[[-20 -14 -17  -4   1   3  17   3  17  -4   6 -13]
 [-35  -3 -22   7  -9  22  11 -10  22   3   0   8]
 [  1   2   5   6   3   0  -7   7   5   3  -7  -2]
 [  9   0   3  -1 -12  28   4  -6  -3  -6 -13 -12]
 [ 22  -9  22   2  11   0   6   1   6  10  16  15]
 [ 29 -23 -29  24 -13  -1  15  35  22   3   3 -18]
 [ 13   1  13   9 -18   5   0 -16  -6   1  -6 -14]
 [  8   0   8  10  -1  -8   4  -4  -3   6   1  -6]
 [  9   0   5   2 -10  16   3  -8  -4  -1  -7 -10]]
Indices start at 0.
The entry at row 0, column 2 is -17
The entry in the bottom-left corner is 9
The entry at row 2, column 2: 5
Read off the top-left entry.
-20
Read off the entry at row 0, column 1.
-14
Read off the bottom-right entry.
-10
Read off the entry directly below -20.
-35
The entry just left of the largest entry -> 15
The entry just right of the smallest entry -> -3
The largest entry: 35
Read off the entry at row 2, column 0.
1
The entry directly below the largest entry: -16
Read off the top-right entry.
-13
The entry at row 1, column 2 -> -22
The entry directly above the largest entry -> 1
The top entry of the column that holds the largest entry is 3

W =
-20,1,6,-24,-20,-1,-20,1,6,2,4,-5
24,-26,-27,12,7,-21,0,-14,-25,-25,-2,6
0,-11,-17,0,2,-23,-7,-11,-45,-13,6,-3
-31,11,6,-25,-17,-5,-15,-1,9,3,-7,2
25,-18,-14,7,9,-12,2,-3,-30,-22,2,2
44,-6,-1,15,24,2,14,-2,12,8,7,2
-16,-5,-8,-24,-19,-13,-20,0,-13,-2,-16,-11
Counting starts at 0.
Report the bottom entry of the column that holds the smallest entry.
-13
The entry in the bottom-right corner: -11
Report the entry directly above the largest entry.
25
Report the bottom entry of the column that holds the largest entry.
-16
The entry at row 1, column 0 -> 24
The entry in row 0 and column 1 is 1
The entry in the top-left corner is -20
The largest entry -> 44
The entry at row 2, column 0: 0
The entry at row 1, column 1: -26
Report the entry in row 1 and column 2.
-27
The minimum is -45
Report the entry in row 0 and column 2.
6
Report the entry just right of 4.
-5
Report the entry just right of the smallest entry.
-13
Report the entry just right of the largest entry.
-6
Report the entry at row 2, column 2.
-17
The entry just right of 11 -> 6
The entry directly above the smallest entry is -25
Report the entry directly below the smallest entry.
9

[ 20  11  -2 -44 -18  17  17 -38  13   7  26  21  25  -3]
The minimum: -44
Report the entry just right of the largest entry.
A: 21
The entry just right of -38: 13

Questions about the matrix below.
1) Which number is the top-left entry?
2) Which number is the maximum?
3) Which number is the entry just right of the largest entry?
4) Which number is the third entry in reading order?
5) Which number is the minimum?
6) Which number is the top entry of the column that holds the smallest entry?
7) Which number is the largest entry in the last column?
8) Which number is the entry just left of the largest entry?
[[ 11  -1   5   0  -6  -7   8   3   0  11   6  -6  -2   1  -4  14]
 [-20  -8   6   1   8  18   6  -1  -6   5  19   3  -5  -3   6  -8]
 [  3  -3  -3   7   5   5  -9   2   1   0  -5  -3   7  -1 -20  13]
 [-10  -8  -6   4  -6  -9   3  -2  -1   3 -37  12   7  -2   3  10]
 [  1   1 -13  -1   5   1  11  -6  11  -8  -1 -20   4  -4   6  -8]
 [  5  -4  -1   6   1  -7   1   4   3   0 -14   0   6   2  -6   9]
 [  1   0  -4   6   1  13  -3   0   2   2  -1 -26   2  -4   6   5]
 [  3   1   1  -1  -3 -13   5  -5  -1  -6  22  -4  -4  -5  -5  12]]
1) 11
2) 22
3) -4
4) 5
5) -37
6) 6
7) 14
8) -6

Read these off the table that follows. Indices start at 0.
1) Report the entry in row 2 and column 0.
2) Report the entry directly below 27.
3) Report the entry in the bottom-left corner.
4) Report the entry in row 1 and column 1.
5) Report the bottom-right entry.
6) Report the entry directly above 13.
7) Report the entry in row 1 and column 0.
8) Report the entry at row 2, column 2.
[[ 36  -4  -7  27  21  12]
 [ 34  11  -7  26   0   0]
 [-27  -3  -1  -7  -3  -3]
 [-22 -31  11 -30 -15  -4]
 [-26  -1  -6 -17   2  -9]
 [ 34  16  -3  29   0   7]
 [-17  18   0 -13  -5   5]
 [-17  -5 -14 -16  -7  -2]
 [ -4  13  -2 -31  -2  -3]]
1) -27
2) 26
3) -4
4) 11
5) -3
6) -5
7) 34
8) -1
